Look-ups in named tables: a row name and a column name give one cell, copied from the table.

nive =
columns: rer, mis, vakasid, zedat
lapepez: [150, 105, 120, 29]
makave: [79, 98, 169, 149]
lus: [188, 154, 188, 164]
gomera: [90, 127, 181, 153]
resoso: [135, 113, 149, 151]
nubas: [115, 134, 73, 140]
redu: [159, 185, 142, 168]
nuvales: [141, 158, 181, 81]
vuzu: [184, 96, 95, 144]
fav: [199, 144, 231, 121]
gadebug: [149, 131, 152, 151]
nelo: [218, 191, 136, 96]
geg: [85, 194, 123, 209]

mis of makave = 98
mis of resoso = 113
rer of makave = 79
vakasid of nelo = 136
mis of lus = 154
zedat of vuzu = 144
vakasid of geg = 123
zedat of gadebug = 151
zedat of lus = 164
mis of nubas = 134
vakasid of fav = 231
zedat of redu = 168
zedat of nelo = 96
rer of nelo = 218
rer of nuvales = 141
zedat of nubas = 140

savibo:
|  | reb | siguri | giku | ludotob | suf | dev | kevine |
|---|---|---|---|---|---|---|---|
| pali | 98 | 211 | 49 | 21 | 129 | 122 | 145 |
| sebusa | 144 | 71 | 182 | 219 | 97 | 76 | 93 |
| tir | 119 | 200 | 59 | 33 | 109 | 83 | 121 |
| nakiza | 129 | 193 | 79 | 40 | 98 | 60 | 106 |
| gebilut | 123 | 213 | 49 | 21 | 91 | 46 | 105 |
| pes | 97 | 106 | 100 | 158 | 180 | 235 | 178 |
| zuz | 97 | 140 | 50 | 112 | 182 | 238 | 181 |
| kili | 141 | 198 | 90 | 35 | 91 | 46 | 93 |
| pepok | 133 | 71 | 176 | 218 | 145 | 166 | 136 |
| non | 133 | 196 | 81 | 38 | 92 | 47 | 101 |

pes, reb => 97
kili, siguri => 198
pali, suf => 129
pali, giku => 49
pepok, kevine => 136
zuz, siguri => 140
tir, giku => 59
pes, siguri => 106
zuz, dev => 238
nakiza, dev => 60
tir, kevine => 121
pali, siguri => 211
kili, dev => 46
pali, reb => 98
gebilut, suf => 91
Which row has the largest kevine? zuz

Table sarito
,febe,vaz,dofofus,lene,siz
rura,2.8,-5.2,1.6,3.3,-2.2
davum,-2.1,4.4,3.0,-2.6,-1.0
rupufiv,7.7,2.5,2.4,4.8,5.8
lufafo,3.4,3.3,3.0,-3.7,-4.0
piz,2.3,0.0,5.4,-1.7,-3.3
tufil,-0.2,-1.7,1.4,4.8,5.8
mosika,3.7,-0.7,6.0,-0.9,-2.5
dubunu,2.7,5.9,-2.6,-0.9,-2.4

vaz of rura = -5.2
febe of lufafo = 3.4
febe of piz = 2.3
dofofus of mosika = 6.0
lene of lufafo = -3.7
vaz of dubunu = 5.9
siz of lufafo = -4.0

zetidol =
       rapagi  motiv  ded  puni  takepim  nomusa  barika
zovi      144    185  101   158      102     191     167
zagu       80    123  163    99      108     152     124
bulob     192    136  173   129       74     108     173
guken     109     57  175   196      126     130     156

rapagi of zovi: 144
nomusa of guken: 130
barika of guken: 156
ded of bulob: 173
motiv of zagu: 123
takepim of zagu: 108
Row with the largest motiv: zovi

labi:
         pife   tob
deta     52.4  21.2
digakir  53.7  11.5
seme     48.7   2.1
tavomip  39.3  90.3
zapevu   50.3  34.8
moveno   55.7  21.4
kav      35.9  62.0
vor      26.4  65.7
femefa   49.7  68.4
gufoto   42.4  43.2
suk      56.9  59.8
gagoga   48.6  65.1
malime   60.6  59.3
nunire   73.9  39.4

pife of gagoga is 48.6
tob of femefa is 68.4
tob of malime is 59.3
pife of moveno is 55.7
tob of vor is 65.7
pife of malime is 60.6
pife of digakir is 53.7
tob of zapevu is 34.8
pife of deta is 52.4
tob of seme is 2.1
tob of gagoga is 65.1
tob of kav is 62.0
pife of nunire is 73.9
pife of gufoto is 42.4
tob of deta is 21.2
pife of femefa is 49.7
pife of kav is 35.9
tob of tavomip is 90.3
pife of tavomip is 39.3

mozedu:
	kube	kir	zaliba	rurad	safif	lupa
luga	175	154	94	134	181	130
kezedu	132	87	127	198	119	218
bir	129	122	170	116	54	103
faf	151	160	113	131	197	162
segol	128	191	133	153	160	102
zinup	113	126	165	128	166	172
netedur	133	54	142	174	90	238

luga, lupa => 130
bir, safif => 54
segol, rurad => 153
faf, lupa => 162
segol, kir => 191
bir, kir => 122
netedur, rurad => 174
zinup, rurad => 128
bir, rurad => 116
luga, zaliba => 94
faf, zaliba => 113
zinup, lupa => 172
luga, kube => 175
netedur, lupa => 238
segol, zaliba => 133
segol, safif => 160
bir, kube => 129

Table gif
         dupil  gufu  liduvab  vevuz  tigofen  musilo  nozof  bofubi  fus  meban
libefiz     90   130      176     40       94     148     58     125  212    178
sosolim     99   168      243     43      104     236     69     199  229    205
gel         58   125      167    140      132     185    140     133  108    142
dor         69   109      151    172      173     160    182     112  124    137
zef          6   129      199     25       46     204     27     133  146    170
zukob       69   133      158    126      108     181    118     141   94    135

What is the nozof of gel in gif? 140
What is the dupil of zukob in gif? 69
What is the fus of zukob in gif? 94
What is the bofubi of sosolim in gif? 199
What is the dupil of libefiz in gif? 90
What is the liduvab of zef in gif? 199
What is the gufu of gel in gif? 125
What is the vevuz of zukob in gif? 126
What is the musilo of zef in gif? 204
What is the liduvab of libefiz in gif? 176
What is the gufu of dor in gif? 109
What is the nozof of zef in gif? 27
What is the dupil of zef in gif? 6
What is the vevuz of libefiz in gif? 40
What is the bofubi of gel in gif? 133
What is the musilo of sosolim in gif? 236
What is the vevuz of gel in gif? 140

